A single turn carries every row of the set below to another of its rows. Some are shown first; where does it send the rows asked next?
Mena: [ 45 -30 -22   2 -18   9  18  -6   3 -12  -2   6 -33 -17  19 -14  -3 -11
 -33  14  -3  36  -5 -10   8 -42  29 -27]
kilu: [ -9   6   3 -12 -13 -23 -41   4 -14   7 -17  20 -16 -18 -22   8   5  60
  22  -4  -9  -8  17  -6 -24  33  14 -12]
bol: [ 33   8  22 -23  17  10  47  -5   3  18 -23 -17   8   9 -11  -4  21  -7
 -12  12   4  49  -3   3  34 -13   9   9]
zugi: [ 36  20  24 -22  30   6  32  -3   9  19 -34 -17   9 -11 -13 -21   4  -1
   5   5  12  45 -14   1  29   3  -4   1]
gada: [  7 -15 -32 -29 -12  -7 -16  -6 -28  -2  23   9 -23   1 -13  21  42  18
  16 -13  -6 -19   1  -3 -28  18  40  23]
dek: [-14 -23   4   4  -2 -37 -35  -8  -6  -1  -6  13  -1 -27 -12 -10  24  49
  16 -15  -4 -22 -22  -2 -32  37  14 -15]
ves: [-14   8 -24  -1  -3  24  13 -24   1  18   4  21  -3 -42  17 -26   1 -38
  23 -25  -2   0  -9   1  21  -2  17 -54]
lerut: [-16  -9  -4 -18 -23 -11 -22  28 -26   1  11  37 -31   5 -41  13  28  21
  15 -18 -18  -6   9  -1 -19  21  35  -4]
Meli: [ -2   6  -4 -13 -18  -9 -18  11 -26 -25  -3  22 -12  21 -21  21  12  58
  -9  15 -22  -8  29  -1 -21   7  28   5]
Zilol: [-25  -2  30   9 -10 -16  12  35  -3  30   8 -13 -12  -5 -29   4  22 -29
  18 -14  -7  -2 -28 -34  30   5 -29 -25]
todi: [  3  -4   8  -3  -9   0  24  36 -11  -3   8 -17   0  33 -21  22  18 -10
 -33  37 -22   5  -9 -34  31 -31 -17 -14]
lugas: [ 14 -16 -18   9   2  -4  50  13  -7   3   2 -11  18  17  15 -30  -7 -22
 -60   4 -17   1   5  10   5 -23 -22 -29]
Gud: [  3   1 -21 -20  -4 -17 -28 -19 -21   1   7   1 -16 -18  -3   9  26  36
  34 -19   3 -25   1  -5 -33  35  21  17]
Zemiz: [  4 -19  -7   1  -5 -24 -16  -7 -17 -40  -1   9  10  11  -6   6  24  63
 -25  22 -15 -21  -3   0 -31   8  25   1]
Gef: [ -7 -28  -6  13  -7 -13  44  13  -1  40   7  -5   4  -9   5 -34   8 -46
 -28 -32 -11   1  -8   9   8  -3 -22 -38]
guvi: [  2  23 -22   5   1  21  16 -47   3  -6 -17   2  18 -29  42 -18 -17   7
  -1  13  -4  -4  14  -2  20 -16   7 -47]
gozi: [-10 -16 -11  38  14   7   7  17   2  32  14  -9  15  47 -21  32 -10 -33
 -12  15   7 -11  -5 -19 -18 -11  10  -4]
leli: [  5  22  23   7  12 -17  -3  20   4   1 -22 -30  13  -5  -6  -3 -15  22
  -2  29  -3  -6 -16 -39  18   1 -50 -27]
kepu: [-19  -6   1  46  21  -2  -6  13   9  44   5 -10  15  21 -19  16 -21 -30
  15  -4  18 -17 -15 -19 -22  11  -5 -11]
fozil: [  4  -3   1  21   8 -19  35  -4   6  21 -17 -20  23 -17  25 -44 -22  -6
 -28 -14  -3  -6   1   6   1   4 -43 -38]
bebiz: [ 20  13  32 -18  18   7  46   2   2  22 -17 -11   1  -3 -19 -15  20 -22
  11 -15  10  45 -15   5  34   3   7   9]
Ked: [ 19   4 -32 -27   0  -7 -23 -15 -27 -23   9  -1 -10   3  -1  15  21  46
   8   6  -3 -24   9  -4 -34  17  26  24]
demin: [-15 -39  -8  -5 -17 -22 -11  14 -22 -15  25  28 -12   7 -29   4  50  16
  -6 -14 -17 -16 -22   4 -24  13  41  -2]
raged: [ -5   9 -30  -2  -9  35  38 -21 -13 -20  17  20   3   0  22 -11   6 -34
 -14   3 -13  -1   7   6  26 -31  34 -35]
pupe: [  0   0  -9  41  28   2  -8   7   9  24  -6 -18  27  32  -8  21 -34  -6
  -7  28  13 -16  -3 -21 -26  -1  -7 -10]
vizom: [ 35  10   7  24  -2   0  16 -11   4 -38 -12   0 -27 -36  28 -44 -35   5
   2 -10  15  17 -12  -5  -1 -11   3 -22]
fov: [  6 -22  17  30 -36  -8  32 -23   4   8   5   3 -41 -34  22 -15   8 -21
   8 -35   7  25  -3  -9  16 -16  24 -18]

Zemiz turns into dek
todi turns into leli
And these:
kilu turns into lerut
fov turns into Mena
guvi turns into ves
kepu turns into gozi
bol turns into zugi
Gef turns into lugas
Ked turns into Gud

A single turn carries every row of the set below to another of its rows. Some are shown first; where does it send the rows asked next?
Les: [-20  -6 -19 -25 -27 -11 -11 -24  -6   9 -22 -10  21 -11   8 -14  22 -43
 -17]
zikit: [-10 -29 -31  13  22  19   8  -1   7   6 -18 -13 -22 -15  11 -20 -18 -38
  -6]
nivu: [ 27 -33  30  -8   6   7 -31 -24 -27  -5  21 -23 -21   2  36  17  47 -30
  -2]
zas: [ 10  17  28   0  28   2 -57 -19   9 -22  12  12   6 -10  14  44  10   3
  10]
gok: [ 37 -22  48 -17  -1  16  11  14 -14   6  -3  13  -6  20  15  14  -7 -15
  38]
Dep: [-19  -8 -20 -18  -4  25   1 -10 -51  23   4  -1  35  -6  10  27  -4 -39
   1]
Nusa: [  0   8  -1 -14  19  30 -42  20 -31 -23  25 -22 -10  38   2 -11 -17 -57
  30]
milu: [ 31   1  29   6  17  29 -13   1  20   7   6  12  39  -5   4 -25  -4   1
  43]
Met: [-41  -1  -5 -15  27  29 -14  -5  29  -5  24 -29  -3   3 -36 -19  23   3
  -4]
zeme: [-34  21 -23 -14  -2  25  -2   2 -30 -27   3 -21  -3   9  17  35 -27 -13
  23]
Somev: [ 55 -20  10  -9  -9 -21 -11   1   4 -19  10 -11  -2 -14 -21  -1 -22 -16
  31]
pazo: [ -7 -23  19  20   1  62 -36 -41   7  22   2 -11 -17   1  -2  30   9 -22
  28]
rede: [  9   8 -37  20  47   1 -23  -1 -21 -15  16   3 -30  31 -11  16  10 -28
   6]
tol: [-27   1  15 -25 -21  18 -37   3   8   7 -19 -12 -12  22 -12 -29 -11  29
  -2]
batal: [ 26   3  21 -50  22  10 -27 -14 -23  -3  39 -18   7  30  -6  -3  12 -31
 -34]
vafud: [ -6 -25  56  -2  -2  23  -3 -23  25 -31  15 -13   0  -3 -21  17  17 -13
 -23]
nele: [ 34 -11  -1 -13  24   5 -24 -28 -46 -22 -23  10  33  32  -8 -18  11 -17
 -16]
boveb: [-28  18 -18 -11 -13  21 -14  -9 -13 -35  24  -9  21  44  22 -15   8  18
  16]
darim: [-23 -37 -11 -63  31  11 -10  -8  -8  -3  20   6  25   5  -5  21   8   2
  23]
fiv: [ -1  11 -10  -2 -27  -2  -7 -32   7 -18   3  -6  19  55   0 -26   0 -39
 -11]
Fud: [-11   0   2 -30  29  48 -27 -18 -13   2 -16  43   3  10   3  23  21  12
 -16]
mavit: [ 14 -37  26 -15 -15  41  -7  17 -10 -24   1  -6  11 -33 -10 -26  21 -16
  38]
koz: [ 14 -17   2  52   0  14 -42  -9 -11 -18  49 -17  -7  -1 -19  -2  15  -3
   5]
ditu: [  2 -12 -17 -17 -15  51 -39 -19 -20   5 -10 -28 -51  -3  -7 -11   3 -30
 -17]
Nuvag: [ 27 -11   6  -2   3  14 -23  -8  -5 -16 -28 -25 -14  -1   0  -6  16  -3
  76]

nele turns into tol
gok turns into mavit
And these:
Fud turns into ditu
fiv turns into boveb
nivu turns into vafud

